In the data rows, zero lies at 4.5, halfway between 4 and 5.
Here is a table of points, one per row:
2 & 7 & 2 & 6 & 3 & 7 & 1 & 4 & 5 & 3 & 4 & 5 & 5 & 5 & 3 & 3 & 6 & 2 & 6 & 5 & 6 & 5 & 6 & 4 & 4 & 6 & 2 & 3 & 4 & 4 & 7 & 2 \\
4 & 3 & 5 & 3 & 2 & 5 & 3 & 9 & 6 & 5 & 3 & 3 & 3 & 4 & 6 & 3 & 6 & 3 & 5 & 5 & 5 & 4 & 5 & 2 & 5 & 4 & 5 & 5 & 5 & 1 & 2 & 5 \\
4 & 6 & 5 & 4 & 4 & 6 & 3 & 6 & 4 & 3 & 7 & 3 & 4 & 5 & 4 & 5 & 1 & 4 & 2 & 5 & 5 & 5 & 2 & 5 & 2 & 5 & 5 & 7 & 0 & 4 & 3 & 5 \\
0 & 3 & 5 & 5 & 5 & 4 & 4 & 4 & 4 & 3 & 5 & 7 & 0 & 6 & 6 & 6 & 5 & 6 & 6 & 6 & 5 & 6 & 3 & 1 & 4 & 3 & 4 & 6 & 7 & 7 & 6 & 8 \\
6 & 1 & 6 & 5 & 6 & 5 & 1 & 2 & 5 & 4 & 3 & 1 & 5 & 6 & 6 & 5 & 5 & 6 & 7 & 2 & 0 & 6 & 3 & 4 & 4 & 5 & 5 & 3 & 3 & 5 & 5 & 4 \\
3 & 6 & 6 & 5 & 2 & 5 & 5 & 4 & 4 & 3 & 5 & 4 & 5 & 4 & 3 & 4 & 3 & 6 & 3 & 5 & 5 & 4 & 1 & 4 & 5 & 5 & 6 & 0 & 5 & 6 & 5 & 4 \\
3 & 5 & 2 & 4 & 4 & 0 & 7 & 5 & 6 & 2 & 5 & 0 & 5 & 5 & 5 & 6 & 6 & 6 & 4 & 4 & 3 & 4 & 5 & 4 & 4 & 3 & 1 & 4 & 5 & 6 & 5 & 3 \\
4 & 5 & 4 & 3 & 3 & 3 & 8 & 4 & 6 & 6 & 4 & 5 & 4 & 6 & 4 & 3 & 3 & 2 & 6 & 4 & 6 & 6 & 4 & 1 & 6 & 5 & 5 & 4 & 2 & 2 & 6 & 4 \\
6 & 2 & 8 & 5 & 4 & 4 & 3 & 3 & 6 & 2 & 3 & 6 & 4 & 5 & 1 & 4 & 3 & 6 & 5 & 4 & 4 & 1 & 4 & 4 & 6 & 5 & 2 & 6 & 4 & 4 & 5 & 2 \\
2 & 5 & 6 & 2 & 5 & 3 & 5 & 4 & 4 & 6 & 1 & 5 & 6 & 6 & 6 & 6 & 5 & 2 & 4 & 5 & 5 & 4 & 3 & 6 & 3 & 5 & 4 & 6 & 4 & 2 & 6 & 5 \\
4 & 4 & 3 & 3 & 6 & 6 & 3 & 2 & 6 & 3 & 4 & 4 & 4 & 3 & 5 & 6 & 1 & 6 & 1 & 5 & 6 & 3 & 5 & 3 & 4 & 5 & 5 & 3 & 6 & 2 & 5 & 3 \\
5 & 5 & 1 & 8 & 6 & 3 & 6 & 5 & 6 & 5 & 4 & 6 & 5 & 5 & 6 & 2 & 2 & 3 & 6 & 3 & 6 & 2 & 2 & 6 & 3 & 4 & 4 & 5 & 4 & 3 & 2 & 6 \\
6 & 1 & 4 & 5 & 2 & 4 & 4 & 4 & 4 & 5 & 4 & 6 & 9 & 6 & 6 & 6 & 6 & 5 & 5 & 6 & 7 & 5 & 5 & 2 & 1 & 5 & 6 & 6 & 5 & 5 & 4 & 5 \\
6 & 5 & 4 & 2 & 4 & 4 & 4 & 5 & 6 & 5 & 4 & 7 & 5 & 3 & 5 & 4 & 2 & 5 & 3 & 0 & 4 & 8 & 5 & 5 & 5 & 9 & 3 & 4 & 7 & 6 & 3 & 6 \\
4 & 1 & 5 & 5 & 5 & 5 & 7 & 6 & 3 & 7 & 7 & 6 & 1 & 6 & 4 & 5 & 5 & 5 & 5 & 5 & 4 & 5 & 6 & 7 & 0 & 7 & 4 & 1 & 4 & 4 & 4 & 2 \\
3 & 6 & 5 & 2 & 1 & 7 & 6 & 3 & 4 & 2 & 5 & 4 & 5 & 4 & 3 & 4 & 4 & 6 & 6 & 2 & 1 & 5 & 6 & 6 & 3 & 4 & 5 & 6 & 5 & 2 & 2 & 6 \\
5 & 2 & 5 & 5 & 4 & 5 & 5 & 4 & 3 & 5 & 4 & 3 & 3 & 5 & 3 & 3 & 7 & 5 & 2 & 0 & 8 & 5 & 4 & 6 & 5 & 1 & 5 & 6 & 6 & 5 & 7 & 6 \\
7 & 7 & 6 & 3 & 6 & 4 & 4 & 5 & 4 & 2 & 3 & 3 & 3 & 7 & 6 & 5 & 4 & 7 & 7 & 6 & 8 & 5 & 8 & 7 & 6 & 7 & 7 & 4 & 4 & 6 & 6 & 7 \\
3 & 5 & 8 & 5 & 4 & 2 & 2 & 4 & 6 & 6 & 4 & 6 & 6 & 2 & 6 & 5 & 4 & 4 & 5 & 5 & 5 & 4 & 7 & 6 & 5 & 1 & 4 & 2 & 3 & 5 & 4 & 5 \\
5 & 6 & 4 & 7 & 5 & 4 & 5 & 6 & 5 & 5 & 2 & 6 & 5 & 6 & 6 & 0 & 5 & 5 & 0 & 5 & 1 & 4 & 5 & 4 & 4 & 5 & 6 & 5 & 4 & 5 & 5 & 5 \\
1 & 4 & 5 & 5 & 7 & 5 & 5 & 6 & 0 & 5 & 4 & 3 & 5 & 6 & 3 & 6 & 3 & 5 & 4 & 3 & 5 & 3 & 5 & 3 & 7 & 4 & 3 & 5 & 5 & 5 & 2 & 3 \\
8 & 7 & 2 & 4 & 1 & 3 & 2 & 2 & 0 & 6 & 6 & 6 & 2 & 6 & 7 & 7 & 5 & 6 & 5 & 5 & 3 & 4 & 4 & 4 & 6 & 3 & 3 & 5 & 4 & 4 & 4 & 4 \\
7 & 3 & 5 & 5 & 7 & 5 & 5 & 6 & 2 & 0 & 6 & 7 & 6 & 2 & 6 & 4 & 6 & 1 & 5 & 5 & 4 & 7 & 4 & 5 & 6 & 3 & 4 & 4 & 4 & 3 & 5 & 3 \\
6 & 4 & 6 & 4 & 5 & 5 & 5 & 5 & 2 & 6 & 6 & 1 & 5 & 3 & 4 & 0 & 2 & 4 & 5 & 8 & 4 & 5 & 4 & 5 & 5 & 3 & 1 & 5 & 7 & 5 & 7 & 7 \\
6 & 5 & 2 & 4 & 7 & 3 & 4 & 5 & 5 & 5 & 5 & 6 & 5 & 4 & 0 & 6 & 6 & 5 & 5 & 5 & 3 & 4 & 5 & 4 & 3 & 4 & 4 & 3 & 3 & 3 & 4 & 9 \\
5 & 6 & 4 & 6 & 4 & 1 & 3 & 3 & 5 & 4 & 7 & 3 & 4 & 5 & 1 & 5 & 4 & 3 & 4 & 5 & 3 & 6 & 5 & 5 & 5 & 6 & 9 & 7 & 8 & 5 & 3 & 2 \\
6 & 4 & 6 & 7 & 4 & 7 & 6 & 4 & 4 & 5 & 6 & 3 & 3 & 4 & 4 & 7 & 3 & 0 & 3 & 3 & 3 & 2 & 7 & 3 & 5 & 5 & 4 & 5 & 4 & 7 & 6 & 7 \\
5 & 5 & 6 & 9 & 6 & 6 & 7 & 4 & 7 & 6 & 5 & 3 & 4 & 3 & 5 & 6 & 8 & 7 & 5 & 7 & 6 & 7 & 5 & 7 & 8 & 8 & 4 & 6 & 3 & 1 & 3 & 6 \\
3 & 5 & 5 & 3 & 6 & 5 & 4 & 2 & 3 & 4 & 6 & 4 & 5 & 1 & 6 & 1 & 7 & 5 & 5 & 4 & 5 & 4 & 6 & 1 & 4 & 5 & 5 & 5 & 2 & 6 & 3 & 3 \\
4 & 3 & 3 & 3 & 4 & 6 & 5 & 2 & 6 & 5 & 3 & 5 & 4 & 6 & 4 & 4 & 5 & 2 & 4 & 7 & 6 & 6 & 6 & 6 & 7 & 2 & 4 & 3 & 4 & 7 & 1 & 3 \\
7 & 9 & 7 & 6 & 7 & 8 & 7 & 7 & 7 & 6 & 2 & 4 & 4 & 5 & 5 & 6 & 6 & 6 & 7 & 5 & 5 & 5 & 4 & 3 & 2 & 1 & 4 & 4 & 6 & 6 & 4 & 1 \\
4 & 4 & 4 & 3 & 5 & 6 & 5 & 7 & 7 & 7 & 9 & 7 & 6 & 8 & 7 & 6 & 6 & 6 & 5 & 4 & 3 & 2 & 4 & 5 & 8 & 5 & 6 & 5 & 6 & 6 & 7 & 4 \\
4 & 3 & 1 & 4 & 4 & 5 & 5 & 6 & 5 & 6 & 1 & 6 & 5 & 0 & 3 & 5 & 2 & 6 & 6 & 5 & 3 & 5 & 6 & 6 & 6 & 5 & 7 & 7 & 4 & 6 & 7 & 4 \\
5 & 5 & 4 & 3 & 4 & 4 & 5 & 4 & 4 & 5 & 3 & 4 & 5 & 3 & 5 & 5 & 7 & 2 & 5 & 5 & 4 & 1 & 1 & 6 & 4 & 7 & 6 & 5 & 6 & 6 & 4 & 6 \\
These points spread out most along one direction. Take the direction at right angles to it along which they spread out most. Then take the direction at right angles to both along which they spread out most. Go by this last direction. Where along it does each point below lie, from 0 to 99? 50 is the average, and the first point above lies past it. One standard deviation of the points above along it is 16.
6 & 1 & 6 & 5 & 6 & 5 & 1 & 2 & 5 & 4 & 3 & 1 & 5 & 6 & 6 & 5 & 5 & 6 & 7 & 2 & 0 & 6 & 3 & 4 & 4 & 5 & 5 & 3 & 3 & 5 & 5 & 4 \\ 40
5 & 6 & 4 & 7 & 5 & 4 & 5 & 6 & 5 & 5 & 2 & 6 & 5 & 6 & 6 & 0 & 5 & 5 & 0 & 5 & 1 & 4 & 5 & 4 & 4 & 5 & 6 & 5 & 4 & 5 & 5 & 5 \\ 55
3 & 6 & 6 & 5 & 2 & 5 & 5 & 4 & 4 & 3 & 5 & 4 & 5 & 4 & 3 & 4 & 3 & 6 & 3 & 5 & 5 & 4 & 1 & 4 & 5 & 5 & 6 & 0 & 5 & 6 & 5 & 4 \\ 52
4 & 1 & 5 & 5 & 5 & 5 & 7 & 6 & 3 & 7 & 7 & 6 & 1 & 6 & 4 & 5 & 5 & 5 & 5 & 5 & 4 & 5 & 6 & 7 & 0 & 7 & 4 & 1 & 4 & 4 & 4 & 2 \\ 44
5 & 2 & 5 & 5 & 4 & 5 & 5 & 4 & 3 & 5 & 4 & 3 & 3 & 5 & 3 & 3 & 7 & 5 & 2 & 0 & 8 & 5 & 4 & 6 & 5 & 1 & 5 & 6 & 6 & 5 & 7 & 6 \\ 47
5 & 5 & 4 & 3 & 4 & 4 & 5 & 4 & 4 & 5 & 3 & 4 & 5 & 3 & 5 & 5 & 7 & 2 & 5 & 5 & 4 & 1 & 1 & 6 & 4 & 7 & 6 & 5 & 6 & 6 & 4 & 6 \\ 40
4 & 3 & 5 & 3 & 2 & 5 & 3 & 9 & 6 & 5 & 3 & 3 & 3 & 4 & 6 & 3 & 6 & 3 & 5 & 5 & 5 & 4 & 5 & 2 & 5 & 4 & 5 & 5 & 5 & 1 & 2 & 5 \\ 69
5 & 5 & 6 & 9 & 6 & 6 & 7 & 4 & 7 & 6 & 5 & 3 & 4 & 3 & 5 & 6 & 8 & 7 & 5 & 7 & 6 & 7 & 5 & 7 & 8 & 8 & 4 & 6 & 3 & 1 & 3 & 6 \\ 49
6 & 1 & 4 & 5 & 2 & 4 & 4 & 4 & 4 & 5 & 4 & 6 & 9 & 6 & 6 & 6 & 6 & 5 & 5 & 6 & 7 & 5 & 5 & 2 & 1 & 5 & 6 & 6 & 5 & 5 & 4 & 5 \\ 42
6 & 2 & 8 & 5 & 4 & 4 & 3 & 3 & 6 & 2 & 3 & 6 & 4 & 5 & 1 & 4 & 3 & 6 & 5 & 4 & 4 & 1 & 4 & 4 & 6 & 5 & 2 & 6 & 4 & 4 & 5 & 2 \\ 55
3 & 5 & 8 & 5 & 4 & 2 & 2 & 4 & 6 & 6 & 4 & 6 & 6 & 2 & 6 & 5 & 4 & 4 & 5 & 5 & 5 & 4 & 7 & 6 & 5 & 1 & 4 & 2 & 3 & 5 & 4 & 5 \\ 66
